Below are clouds of points in 10 dimensions, each taken in no order from a shape made of curves.
After each cloud, say how many holes its shape has (a theta shape has two holes).

J, 67 rows:
[[-0.60  4.57 -1.21 -3.25 -0.80  2.22 -1.14  1.21  0.36 -0.95]
 [ 0.17  2.95 -0.18 -2.43 -0.85  1.50 -0.36  1.79  0.48 -1.00]
 [ 1.40 -1.97  2.30  0.85  0.44 -1.57  1.57  3.45 -0.84  0.36]
 [-0.81  5.13 -1.56 -3.54 -0.84  2.47 -1.40  0.99  0.35 -0.96]
 [ 1.13  0.83  1.33 -1.20 -0.98  0.42  0.80  2.60  0.61 -1.18]
 [-0.97  5.49 -1.77 -3.72 -0.86  2.63 -1.56  0.87  0.33 -0.98]
 [ 1.24  0.40  1.55 -0.87 -0.84  0.12  1.00  2.78  0.47 -1.09]
 [-1.51  6.92 -2.51 -4.45 -1.15  3.15 -2.13  0.33  0.28 -0.97]
 [ 2.65 -4.95  2.36  1.54  1.26 -3.47  1.18  2.90 -1.83  4.58]
 [ 2.19 -4.44  2.42  1.65  1.31 -3.17  1.37  3.11 -1.81  3.58]
 [ 1.41 -2.10  2.32  0.95  0.54 -1.68  1.60  3.46 -0.94  0.51]
 [-1.64  7.34 -2.73 -4.67 -1.22  3.30 -2.31  0.16  0.25 -0.96]
 [-0.43  4.20 -1.02 -3.07 -0.79  2.06 -0.98  1.33  0.38 -0.95]
 [ 1.66 -3.40  2.46  1.56  1.13 -2.54  1.57  3.38 -1.56  1.96]
 [ 0.78  1.77  0.69 -1.81 -1.00  0.95  0.31  2.19  0.65 -1.13]
 [ 1.31 -0.46  1.91 -0.23 -0.42 -0.47  1.31  3.14  0.05 -0.74]
 [-0.69  4.84 -1.38 -3.40 -0.82  2.35 -1.25  1.09  0.37 -0.97]
 [ 1.30  0.07  1.70 -0.62 -0.71 -0.07  1.12  2.95  0.33 -0.98]
 [ 2.91 -5.26  2.35  1.39  1.16 -3.61  1.03  2.74 -1.82  5.21]
 [ 0.52  2.31  0.28 -2.08 -0.94  1.18  0.00  2.02  0.58 -1.03]
 [ 1.52 -2.96  2.41  1.38  0.94 -2.24  1.63  3.45 -1.36  1.39]
 [ 1.21  0.51  1.50 -0.96 -0.90  0.24  0.95  2.72  0.52 -1.12]
 [ 1.96 -4.08  2.46  1.67  1.29 -2.99  1.47  3.24 -1.76  3.00]
 [ 2.52 -4.83  2.39  1.56  1.29 -3.40  1.21  2.95 -1.83  4.33]
 [ 0.25  2.79 -0.08 -2.35 -0.86  1.42 -0.28  1.86  0.48 -1.00]
 [ 1.35 -1.30  2.15  0.39  0.04 -1.07  1.48  3.36 -0.44 -0.20]
 [ 2.37 -4.65  2.41  1.61  1.31 -3.31  1.29  3.03 -1.83  4.00]
 [ 1.07  1.08  1.16 -1.40 -1.04  0.57  0.69  2.49  0.65 -1.20]
 [-1.73  7.56 -2.81 -4.77 -1.26  3.36 -2.39  0.07  0.22 -0.95]
 [ 3.04 -5.37  2.33  1.35  1.12 -3.67  0.96  2.68 -1.80  5.48]
 [ 1.37 -1.65  2.24  0.66  0.27 -1.36  1.55  3.42 -0.66  0.12]
 [ 1.33 -0.84  2.04  0.07 -0.22 -0.78  1.41  3.25 -0.16 -0.50]
 [-1.13  5.86 -1.98 -3.94 -0.94  2.77 -1.72  0.71  0.29 -0.98]
 [ 3.19 -5.50  2.30  1.26  1.07 -3.77  0.89  2.62 -1.79  5.79]
 [ 0.89  1.48  0.88 -1.62 -1.08  0.80  0.47  2.33  0.67 -1.15]
 [ 0.69  1.95  0.52 -1.90 -0.99  1.03  0.20  2.14  0.64 -1.09]
 [ 0.35  2.59  0.07 -2.23 -0.89  1.33 -0.18  1.91  0.53 -1.00]
 [ 1.85 -3.88  2.48  1.67  1.30 -2.86  1.52  3.29 -1.70  2.66]
 [ 1.45 -2.48  2.38  1.18  0.75 -1.92  1.61  3.48 -1.15  0.89]
 [ 0.94  1.41  0.94 -1.59 -1.08  0.73  0.50  2.36  0.66 -1.17]
 [ 0.45  2.39  0.20 -2.12 -0.92  1.23 -0.06  1.98  0.56 -1.03]
 [ 1.42 -2.28  2.36  1.05  0.64 -1.78  1.61  3.46 -1.03  0.68]
 [ 1.32 -0.21  1.82 -0.44 -0.58 -0.26  1.22  3.05  0.21 -0.86]
 [ 1.49 -2.78  2.41  1.29  0.88 -2.11  1.62  3.49 -1.27  1.17]
 [ 1.03  1.23  1.07 -1.47 -1.05  0.65  0.60  2.43  0.67 -1.19]
 [ 1.19  0.63  1.41 -1.04 -0.94  0.30  0.89  2.68  0.54 -1.15]
 [ 0.05  3.16 -0.34 -2.53 -0.83  1.59 -0.46  1.73  0.45 -0.97]
 [ 1.78 -3.76  2.48  1.63  1.24 -2.75  1.55  3.31 -1.68  2.46]
 [ 0.59  2.09  0.44 -1.98 -0.96  1.09  0.12  2.08  0.59 -1.05]
 [ 1.36 -1.09  2.08  0.22 -0.08 -0.92  1.45  3.32 -0.31 -0.33]
 [ 1.26  0.21  1.65 -0.73 -0.76 -0.01  1.09  2.87  0.38 -1.03]
 [-1.90  8.05 -3.04 -5.00 -1.39  3.50 -2.57 -0.13  0.18 -0.89]
 [-1.23  6.19 -2.14 -4.10 -0.98  2.89 -1.82  0.60  0.31 -1.00]
 [ 0.83  1.67  0.76 -1.74 -1.03  0.88  0.37  2.24  0.66 -1.14]
 [-0.36  4.05 -0.91 -2.95 -0.77  1.99 -0.90  1.42  0.40 -0.96]
 [ 1.34 -0.66  1.96 -0.10 -0.32 -0.61  1.35  3.19 -0.05 -0.65]
 [ 1.72 -3.60  2.46  1.60  1.19 -2.67  1.58  3.35 -1.64  2.26]
 [ 1.08  1.00  1.22 -1.32 -1.02  0.54  0.73  2.54  0.65 -1.18]
 [ 1.58 -3.18  2.43  1.50  1.07 -2.38  1.62  3.44 -1.44  1.66]
 [-1.34  6.46 -2.27 -4.22 -1.03  3.00 -1.95  0.49  0.29 -0.99]
 [-0.08  3.49 -0.56 -2.70 -0.80  1.75 -0.61  1.60  0.43 -0.94]
 [ 1.36 -1.53  2.21  0.55  0.19 -1.25  1.52  3.41 -0.59 -0.03]
 [ 1.32 -0.33  1.84 -0.32 -0.50 -0.39  1.25  3.08  0.11 -0.81]
 [ 2.81 -5.12  2.36  1.46  1.21 -3.56  1.11  2.81 -1.83  4.95]
 [-0.17  3.67 -0.67 -2.79 -0.80  1.82 -0.73  1.53  0.42 -0.95]
 [ 3.39 -5.67  2.28  1.19  1.01 -3.87  0.79  2.53 -1.77  6.20]
 [ 2.13 -4.35  2.45  1.67  1.32 -3.11  1.41  3.15 -1.78  3.39]]
holes | 0

Z, 97 rows:
[[ 0.88 -1.79 -2.50 -1.91 -1.65 -2.26  4.06 -2.26  3.33  0.96]
 [-1.65 -2.82 -1.88 -0.69 -1.06  0.70  2.69 -1.62  3.28  0.93]
 [-2.70  3.22  0.26  2.53  0.62  3.17 -1.05  1.16 -3.00  1.74]
 [ 3.88  3.21 -1.44  1.07  0.69 -4.40  2.79  3.99  0.52  3.98]
 [ 2.40 -1.13 -2.86 -2.07 -1.10 -3.60  3.57 -2.37  1.49  1.08]
 [ 2.12 -0.98 -2.72 -1.67 -0.90 -3.22  3.20 -2.14  0.79  1.08]
 [ 0.96 -0.95 -2.29 -0.84 -0.51 -1.54  2.83 -1.28  0.17  1.18]
 [-1.82 -2.34 -1.73 -0.06 -0.67  1.36  2.25 -0.97  2.04  1.14]
 [ 1.34  3.74 -0.93  2.08  1.15 -1.33  1.49  3.03 -1.65  2.62]
 [-4.07  3.21  0.14  2.31  0.18  3.92 -3.15 -0.74 -3.30  1.32]
 [-1.80 -2.61 -1.84 -0.32 -0.83  1.10  2.40 -1.34  2.72  0.99]
 [ 2.07 -1.30 -2.82 -2.17 -1.48 -3.45  3.84 -2.49  2.38  1.06]
 [-1.51 -2.81 -1.89 -0.83 -1.16  0.56  2.84 -1.70  3.40  0.91]
 [ 4.49  3.38 -1.37  1.05  0.62 -5.30  2.98  4.36  0.94  4.26]
 [ 1.65 -1.46 -2.76 -2.15 -1.57 -2.94  4.01 -2.36  2.85  1.03]
 [-0.85 -2.67 -1.98 -1.25 -1.39 -0.35  3.40 -1.95  3.75  0.88]
 [-3.95  3.23  0.16  2.30  0.27  3.84 -2.83 -0.41 -3.29  1.35]
 [ 0.58 -0.94 -2.16 -0.54 -0.41 -1.03  2.74 -1.01  0.14  1.28]
 [ 1.86 -0.95 -2.60 -1.47 -0.70 -2.84  3.12 -1.86  0.56  1.12]
 [-0.15 -1.02 -1.95 -0.14 -0.34 -0.04  2.55 -0.59  0.26  1.38]
 [-1.11 -1.37 -1.73  0.14 -0.38  0.98  2.34 -0.39  0.69  1.47]
 [ 1.74  3.60 -1.05  1.92  1.11 -1.69  1.75  3.16 -1.35  2.73]
 [ 2.25 -1.24 -2.84 -2.20 -1.45 -3.53  3.77 -2.45  2.11  1.02]
 [ 0.03 -0.99 -2.04 -0.30 -0.34 -0.37  2.65 -0.74  0.15  1.34]
 [-1.06 -2.74 -1.98 -1.18 -1.39 -0.04  3.28 -1.89  3.69  0.85]
 [ 4.72  3.52 -1.30  1.04  0.61 -5.56  3.06  4.49  1.07  4.43]
 [-2.92  3.24  0.24  2.54  0.56  3.34 -1.24  1.00 -2.99  1.72]
 [-0.12  4.13 -0.47  2.51  1.29  0.24  0.43  2.51 -2.58  1.97]
 [ 2.34 -1.10 -2.85 -2.00 -1.04 -3.51  3.44 -2.37  1.29  1.05]
 [-0.92 -1.30 -1.68  0.10 -0.37  0.77  2.39 -0.45  0.54  1.38]
 [-1.85 -2.45 -1.73 -0.18 -0.70  1.30  2.29 -1.08  2.23  1.09]
 [-1.75  3.54  0.04  2.63  0.91  2.20 -0.36  1.92 -2.82  1.87]
 [ 4.35  3.36 -1.37  1.00  0.61 -5.08  2.93  4.26  0.86  4.19]
 [ 0.41  4.01 -0.66  2.42  1.33 -0.39  0.86  2.73 -2.27  2.21]
 [-0.50 -2.49 -2.08 -1.37 -1.49 -0.64  3.59 -2.02  3.77  0.87]
 [ 2.33 -1.16 -2.89 -2.16 -1.35 -3.63  3.73 -2.45  1.99  1.04]
 [-1.17 -2.82 -1.96 -1.04 -1.29  0.18  3.15 -1.85  3.63  0.85]
 [-2.40  3.32  0.18  2.57  0.70  2.87 -0.77  1.46 -2.95  1.77]
 [-1.21  3.83 -0.16  2.54  1.01  1.48 -0.09  2.17 -2.75  1.91]
 [-0.37 -1.08 -1.79 -0.08 -0.33  0.16  2.54 -0.53  0.32  1.39]
 [ 4.11  3.25 -1.37  1.04  0.61 -4.78  2.83  4.11  0.69  4.09]
 [-1.71 -2.76 -1.79 -0.57 -0.96  0.86  2.60 -1.56  3.10  0.95]
 [-0.54 -1.14 -1.80  0.02 -0.32  0.42  2.45 -0.46  0.43  1.38]
 [ 1.56 -0.97 -2.57 -1.27 -0.59 -2.47  3.02 -1.73  0.44  1.12]
 [ 1.08 -0.92 -2.40 -0.89 -0.50 -1.78  2.88 -1.37  0.22  1.17]
 [-1.39 -1.69 -1.65  0.21 -0.41  1.28  2.31 -0.45  1.13  1.34]
 [ 3.45  3.16 -1.35  1.27  0.68 -3.94  2.68  3.75  0.30  3.76]
 [-2.04  3.47  0.09  2.61  0.78  2.55 -0.53  1.73 -2.88  1.87]
 [-1.60  3.64 -0.05  2.59  0.85  1.92 -0.22  2.01 -2.79  1.92]
 [ 0.91  3.88 -0.82  2.31  1.27 -0.88  1.20  2.88 -1.99  2.32]
 [-3.55  3.21  0.23  2.43  0.32  3.71 -2.12  0.24 -3.18  1.49]
 [-1.43 -2.84 -1.90 -0.89 -1.22  0.44  2.96 -1.78  3.49  0.87]
 [-1.75 -2.69 -1.81 -0.44 -0.88  1.05  2.53 -1.42  2.84  1.04]
 [-1.55 -1.85 -1.65  0.12 -0.47  1.35  2.25 -0.57  1.21  1.37]
 [ 2.39 -1.14 -2.83 -2.14 -1.24 -3.65  3.64 -2.43  1.72  1.07]
 [-1.60 -1.93 -1.61  0.10 -0.48  1.38  2.26 -0.65  1.40  1.36]
 [-2.28  3.32  0.16  2.58  0.74  2.76 -0.66  1.58 -2.90  1.86]
 [-0.81  3.96 -0.26  2.63  1.15  1.00  0.08  2.33 -2.72  1.89]
 [ 1.76 -1.42 -2.79 -2.19 -1.56 -3.10  4.00 -2.37  2.74  1.03]
 [ 2.68  3.25 -1.30  1.50  0.90 -2.89  2.31  3.48 -0.45  3.37]
 [-3.72  3.22  0.20  2.39  0.28  3.77 -2.51 -0.11 -3.18  1.47]
 [ 0.01  4.11 -0.55  2.51  1.27  0.10  0.56  2.57 -2.52  2.00]
 [ 0.28 -0.94 -2.07 -0.38 -0.36 -0.65  2.72 -0.85  0.15  1.30]
 [ 1.37 -1.57 -2.70 -2.02 -1.70 -2.69  4.02 -2.30  3.04  1.02]
 [-0.53  3.99 -0.33  2.56  1.20  0.73  0.20  2.38 -2.64  1.96]
 [-1.39  3.65 -0.09  2.65  1.00  1.69 -0.17  2.04 -2.77  1.91]
 [ 2.19  3.38 -1.17  1.71  1.05 -2.29  2.07  3.31 -0.93  3.09]
 [-0.61 -2.56 -2.06 -1.35 -1.47 -0.53  3.59 -1.99  3.79  0.83]
 [-1.28 -2.81 -1.97 -0.95 -1.26  0.25  3.08 -1.82  3.57  0.90]
 [-0.07 -2.27 -2.23 -1.63 -1.55 -1.17  3.85 -2.09  3.70  0.90]
 [ 1.10  3.83 -0.85  2.20  1.23 -1.10  1.35  2.95 -1.80  2.45]
 [-0.43  4.10 -0.41  2.56  1.25  0.51  0.29  2.45 -2.62  1.91]
 [ 3.68  3.16 -1.36  1.18  0.55 -4.17  2.71  3.84  0.35  3.84]
 [-1.26 -1.52 -1.64  0.10 -0.34  1.11  2.31 -0.42  0.87  1.41]
 [ 0.25  4.04 -0.62  2.46  1.36 -0.24  0.69  2.64 -2.38  2.02]
 [-1.68 -2.08 -1.66  0.07 -0.51  1.38  2.21 -0.75  1.61  1.25]
 [ 1.31 -0.91 -2.39 -1.05 -0.54 -2.11  2.91 -1.50  0.31  1.10]
 [ 0.41 -2.02 -2.36 -1.74 -1.63 -1.69  3.92 -2.14  3.54  0.90]
 [-1.02  3.88 -0.17  2.64  1.11  1.23  0.00  2.24 -2.77  1.89]
 [-3.08  3.16  0.25  2.50  0.47  3.49 -1.51  0.81 -3.09  1.66]
 [ 3.15  3.15 -1.34  1.36  0.74 -3.46  2.51  3.59 -0.04  3.61]
 [ 4.92  3.62 -1.25  1.02  0.62 -5.87  3.11  4.68  1.16  4.48]
 [ 0.67 -1.87 -2.47 -1.87 -1.64 -1.99  4.02 -2.19  3.46  0.90]
 [ 2.97  3.22 -1.30  1.38  0.76 -3.25  2.47  3.53 -0.19  3.49]
 [ 2.46  3.33 -1.22  1.62  0.90 -2.64  2.20  3.38 -0.70  3.28]
 [ 0.78  3.91 -0.74  2.36  1.28 -0.63  1.08  2.86 -2.11  2.25]
 [ 0.12 -2.16 -2.31 -1.66 -1.62 -1.43  3.91 -2.13  3.64  0.92]
 [ 1.12 -1.66 -2.61 -1.93 -1.63 -2.51  4.05 -2.28  3.22  0.99]
 [-3.32  3.21  0.24  2.46  0.44  3.61 -1.84  0.46 -3.12  1.57]
 [ 2.02  3.44 -1.11  1.82  1.02 -2.09  1.94  3.23 -1.06  2.93]
 [-1.84 -2.54 -1.81 -0.27 -0.73  1.21  2.30 -1.16  2.48  1.08]
 [-0.31 -2.40 -2.15 -1.54 -1.58 -0.94  3.75 -2.04  3.73  0.90]
 [ 2.25 -1.05 -2.79 -1.88 -1.00 -3.42  3.40 -2.25  1.09  1.09]
 [-1.76 -2.13 -1.68  0.03 -0.56  1.41  2.26 -0.85  1.85  1.21]
 [ 5.13  3.73 -1.24  1.03  0.72 -6.17  3.21  4.79  1.23  4.56]
 [ 1.99 -0.97 -2.70 -1.57 -0.76 -3.06  3.17 -2.03  0.73  1.07]
 [ 2.01 -1.31 -2.83 -2.18 -1.50 -3.34  3.92 -2.44  2.46  1.03]]
holes | 1
